(in the rows, 128 means zero)
Rotation paths and how fast each direction turns (degrees a step):
Each turn is a multiple of 5 degrees from 10 to 175, or 0.
Each row of a path follows its step; steps can be skipped.

step 0: [125 118 108 119 139 142 132 132 139 122 136 126 122 133 123 121 130 139
 121 112 126 129 124 123 138 132 127 142 130 129 110 129 144 123 127 127
 141 131 125 125 149 112 127 124]
step 1: [128 128 126 124 121 150 132 122 128 120 121 132 140 119 132 122 138 125
 119 124 107 121 129 124 148 139 129 149 140 126 123 129 121 132 139 124
 133 136 136 128 124 116 125 143]
step 2: [128 116 132 126 118 141 141 124 134 127 110 129 140 120 132 143 127 131
 112 137 111 138 134 130 120 153 127 130 125 140 123 128 131 133 138 130
 122 120 126 126 132 125 129 114]
step 3: [135 131 122 136 122 135 151 129 142 134 121 131 114 119 124 134 124 129
 126 130 123 155 125 121 141 132 130 142 122 132 124 141 131 132 107 139
 132 124 129 127 129 136 129 122]
step 4: [119 131 125 128 143 146 130 124 136 113 139 132 117 121 136 123 125 119
 137 131 129 126 127 137 127 145 141 141 118 130 119 153 126 130 120 130
 143 114 130 127 129 122 127 133]
step 5: [121 136 129 133 135 139 131 131 127 104 136 114 136 134 136 141 130 115
 117 144 122 129 140 118 126 133 123 153 126 122 131 127 139 124 133 132
 130 125 138 113 129 128 130 135]
step 8: [125 125 135 142 138 154 125 130 144 130 140 129 134 135 125 130 123 131
 128 123 140 138 125 121 140 153 130 134 127 117 132 132 127 112 136 131
 125 125 111 130 128 125 125 138]
step 9: [122 126 131 137 132 139 136 136 139 124 117 127 147 134 122 136 132 104
 120 122 131 120 125 131 130 136 118 146 135 121 136 127 128 132 132 132
 146 122 124 147 131 145 129 128]
step 12: [123 149 125 126 136 133 137 122 130 118 134 125 129 133 137 118 146 135
 128 120 126 139 127 143 134 137 127 129 135 108 141 128 123 125 133 145
 145 124 119 127 131 129 122 143]
step 14: [139 134 140 143 104 124 135 133 134 130 116 112 130 132 129 135 125 130
 126 137 128 134 133 118 132 131 145 118 112 124 133 124 136 126 127 125
 148 134 123 135 134 136 119 136]
Directions:
[128 125 122 131 128 127 131 127 126 129 122 128 128 123 127 124 131 128
 127 130 127 132 127 135 130 129 127 128 131 128 125 128 128 124 132 129
 129 125 131 127 127 130 126 128]
40
[131 127 129 125 128 129 124 125 128 133 129 126 128 127 133 127 127 123
 129 126 127 125 124 131 131 129 127 127 130 129 123 131 126 132 125 128
 131 128 133 125 127 128 129 132]
120
[131 127 128 125 130 129 124 126 131 124 125 127 134 127 126 130 134 126
 131 125 126 128 127 125 126 128 127 129 125 128 131 125 129 131 131 129
 126 125 129 126 124 131 127 129]
95
[129 130 126 129 131 128 126 122 132 127 128 133 128 129 125 128 126 124
 127 127 131 126 128 128 127 126 129 129 127 123 130 132 131 125 132 130
 130 130 133 130 133 125 127 128]
85
[124 126 125 131 128 128 126 129 127 124 128 128 124 133 129 126 128 124
 127 129 130 126 123 125 126 124 128 131 124 132 128 127 125 127 128 127
 132 125 130 124 128 130 128 126]
65

step 1: [116 138 114 137 116 132 121 124 131 120 135 128 113 117 123 124 124 118
 123 139 129 132 115 123 133 143 130 140 142 130 133 139 131 138 115 125
 129 119 121 125 120 133 130 122]
step 2: [134 121 136 115 133 138 125 121 128 116 139 130 132 138 118 134 133 127
 124 128 149 133 129 135 134 121 127 131 125 142 119 137 109 125 116 122
 130 142 117 128 121 125 138 131]
step 3: [140 126 131 113 130 125 131 133 128 139 126 109 129 134 127 132 124 122
 127 126 123 109 134 134 142 131 120 109 125 120 121 144 131 125 128 131
 120 119 135 133 113 131 121 122]
step 4: [140 145 129 132 133 122 128 135 113 139 143 122 133 117 127 121 108 128
 138 119 121 133 123 113 124 127 131 134 129 126 143 128 127 128 118 122
 120 126 119 132 135 119 125 117]
step 9: [123 133 131 129 130 130 114 110 117 139 112 129 129 126 143 133 131 129
 142 108 134 121 116 125 114 129 119 132 131 128 124 123 130 138 118 135
 129 128 123 117 127 133 119 125]
step 10: [123 148 122 133 116 120 132 136 125 113 129 137 113 119 130 118 132 143
 125 131 133 123 135 136 121 132 124 123 120 130 115 128 118 132 134 130
 125 130 127 114 123 129 142 112]
step 11: [130 120 140 136 135 121 127 129 126 126 126 123 136 138 121 137 137 136
 135 129 136 135 141 124 121 127 133 132 112 117 111 138 124 121 143 117
 119 131 132 145 138 127 137 135]
step 12: [114 131 134 119 142 121 122 132 130 141 113 118 132 127 136 118 124 136
 136 129 107 126 130 124 136 125 123 130 130 131 130 131 146 123 144 126
 144 123 133 123 128 126 121 130]
step 13: [112 129 118 129 118 129 138 125 133 123 120 137 133 117 130 121 112 129
 131 138 127 130 122 114 118 130 152 133 142 130 126 116 126 125 128 127
 125 136 120 126 138 129 124 115]
step 14: [124 113 125 134 126 137 124 121 129 125 119 135 117 146 121 130 136 127
 128 127 137 141 122 140 125 150 124 129 140 128 119 125 134 122 126 118
 125 137 126 119 126 137 145 138]
Directions:
[131 124 129 129 123 131 130 126 131 127 128 129 125 125 127 127 130 129
 131 128 127 131 123 130 127 124 126 129 126 126 130 122 127 125 127 125
 129 124 131 127 125 128 125 129]
45
[127 124 130 133 130 123 127 130 127 131 128 131 126 126 125 127 125 131
 129 126 128 125 129 123 131 126 129 128 121 128 128 126 131 125 130 131
 128 128 127 130 125 127 131 126]
55
[128 132 126 122 131 130 129 128 126 126 126 132 128 129 128 122 127 131
 127 130 127 127 126 132 128 124 128 134 124 128 131 128 127 126 125 132
 128 131 129 130 129 125 130 127]
135
[126 126 127 128 128 125 129 129 129 121 129 127 129 130 124 129 129 132
 125 122 130 124 130 132 127 130 127 127 129 127 128 127 127 127 128 125
 125 133 130 128 123 127 126 129]
90
[125 126 128 129 125 131 129 124 131 132 126 134 131 127 123 127 127 130
 122 128 127 128 125 125 131 129 126 129 131 131 130 131 127 129 130 129
 127 129 129 128 128 130 128 132]
55

step 2: [136 140 140 127 132 134 119 126 128 127 133 126 133 140 131 136 120 131
 138 133 146 129 125 124 128 128 124 122 127 127 141 119 127 128 117 124
 156 129 136 129 125 134 134 127]
step 3: [133 135 129 144 116 121 122 121 133 128 123 131 119 142 123 135 131 114
 146 129 133 135 123 128 132 130 123 138 119 135 130 123 132 145 118 120
 133 123 129 127 123 116 131 127]
step 4: [134 135 135 136 122 122 129 133 113 135 124 109 128 120 123 128 135 118
 129 126 128 129 141 122 136 131 123 125 112 131 137 127 132 140 130 132
 134 114 124 131 118 131 134 142]
step 6: [139 129 123 119 111 129 123 121 127 128 128 134 130 139 121 138 129 131
 148 124 125 136 128 116 131 129 129 125 124 127 129 121 117 129 126 119
 134 128 126 149 131 129 122 144]
step 7: [144 140 144 141 138 131 126 121 126 131 119 126 120 138 129 129 120 124
 130 120 131 124 136 118 130 141 126 133 124 125 138 121 121 125 133 118
 132 126 130 135 117 130 119 141]
step 8: [126 151 137 133 122 117 123 127 130 137 133 125 129 131 140 136 126 122
 137 120 142 135 125 131 140 140 126 127 128 127 131 121 144 121 127 124
 145 121 127 129 128 134 131 127]
step 9: [128 127 130 132 124 133 130 131 129 125 130 120 130 141 122 139 127 119
 145 128 133 133 126 132 137 131 131 117 123 128 131 127 121 153 113 125
 146 122 126 125 123 137 135 131]
step 10: [140 139 135 134 119 122 122 133 112 119 112 123 117 138 118 139 136 123
 132 134 135 132 132 115 125 125 121 130 114 139 132 128 126 131 126 123
 129 124 118 122 125 125 132 133]
step 12: [132 128 120 135 127 139 132 132 130 135 124 124 125 141 129 132 123 127
 138 125 129 147 123 126 135 136 130 121 127 124 131 114 133 133 138 113
 129 125 124 138 134 135 127 152]
step 14: [133 145 138 142 128 121 128 125 133 122 121 123 138 142 127 140 122 119
 144 124 130 116 127 125 132 143 124 129 123 119 119 125 127 119 124 124
 141 125 130 122 119 126 126 129]
Directions:
[131 127 126 129 131 131 131 128 125 124 125 126 128 125 126 128 126 130
 127 128 125 130 131 131 129 128 126 126 126 122 123 126 128 132 127 129
 129 127 133 129 126 130 128 133]
135
[129 127 126 124 128 131 128 133 130 126 132 128 128 131 130 131 131 132
 129 128 128 130 130 129 125 129 132 128 129 130 130 129 130 127 121 127
 126 129 130 126 127 131 132 131]
100
[128 128 129 133 129 126 128 127 133 131 128 131 127 127 133 127 130 130
 129 130 128 127 128 131 125 130 133 127 125 123 129 123 128 131 128 128
 129 124 128 128 127 126 134 126]
70
[126 127 130 127 130 130 124 124 130 131 129 129 125 131 129 129 124 132
 130 126 130 129 128 128 128 133 129 129 129 124 126 129 127 124 132 129
 127 132 131 133 127 131 126 128]
60

step 1: [130 122 136 128 138 124 122 134 136 130 114 127 124 129 123 119 126 134
 141 131 132 121 123 127 119 133 122 136 124 124 132 114 128 111 131 122
 113 130 124 117 122 112 115 129]
step 2: [121 135 139 130 139 119 133 135 142 124 119 127 123 132 129 138 142 126
 132 143 135 139 127 138 129 125 120 138 121 125 128 121 135 127 143 127
 119 132 117 120 135 121 120 125]
step 3: [125 134 142 122 139 133 134 137 126 130 113 132 135 138 133 129 139 129
 133 134 140 117 125 124 146 124 128 126 119 135 135 130 130 122 148 126
 132 127 123 115 122 124 131 133]
step 4: [135 125 131 134 146 130 135 135 135 122 118 145 126 128 137 124 142 128
 127 127 139 126 118 126 129 115 123 128 131 136 125 130 129 136 130 123
 131 113 120 129 114 111 133 123]
step 5: [133 143 131 138 136 137 135 141 135 134 120 137 129 119 125 139 133 141
 115 128 136 121 113 135 125 120 131 139 131 132 131 128 129 121 126 121
 127 123 139 120 115 126 124 130]
step 6: [126 125 135 121 128 129 139 133 130 126 121 122 126 120 119 127 121 131
 125 128 142 139 106 147 132 124 126 132 134 128 129 128 129 115 131 128
 137 114 130 125 119 113 119 130]
step 7: [132 139 142 138 129 126 135 139 121 130 120 132 125 130 108 124 134 131
 132 128 128 141 117 128 129 139 131 133 127 132 126 119 134 120 128 146
 123 118 120 123 120 117 125 135]
step 9: [128 126 140 142 139 124 129 125 125 136 123 143 131 132 135 140 124 129
 136 137 134 128 111 133 129 131 126 133 131 122 125 124 131 128 133 124
 133 130 105 108 132 125 125 132]
step 11: [123 125 136 125 135 131 137 123 140 142 117 136 133 123 130 123 130 137
 131 127 136 127 112 126 125 133 132 130 128 139 123 115 123 132 131 123
 128 108 126 119 113 132 144 120]
step 14: [125 124 148 114 130 124 131 129 137 131 129 139 126 135 123 126 140 135
 134 129 132 141 125 128 125 135 131 131 127 119 130 118 142 125 141 128
 121 128 126 122 124 108 119 136]
Directions:
[131 129 128 128 131 129 129 130 127 126 131 129 129 128 125 133 129 128
 123 129 128 129 128 126 130 127 129 124 129 122 128 129 129 125 131 128
 132 126 132 133 123 124 128 130]
35
[128 124 133 128 130 127 123 128 128 125 129 132 128 126 129 131 128 129
 130 129 130 129 133 127 129 129 127 128 125 128 130 131 128 129 133 134
 127 129 125 127 131 129 126 131]
60
[126 130 131 128 125 129 122 127 133 128 126 133 124 125 126 131 129 129
 127 128 127 128 129 124 122 130 127 127 126 129 125 125 127 130 127 125
 126 128 130 130 126 127 128 124]
110
[129 130 127 128 130 129 124 130 130 132 134 130 127 128 132 131 125 127
 128 132 129 126 127 134 128 126 127 129 127 124 129 130 127 124 123 128
 125 128 128 127 130 127 124 125]
95
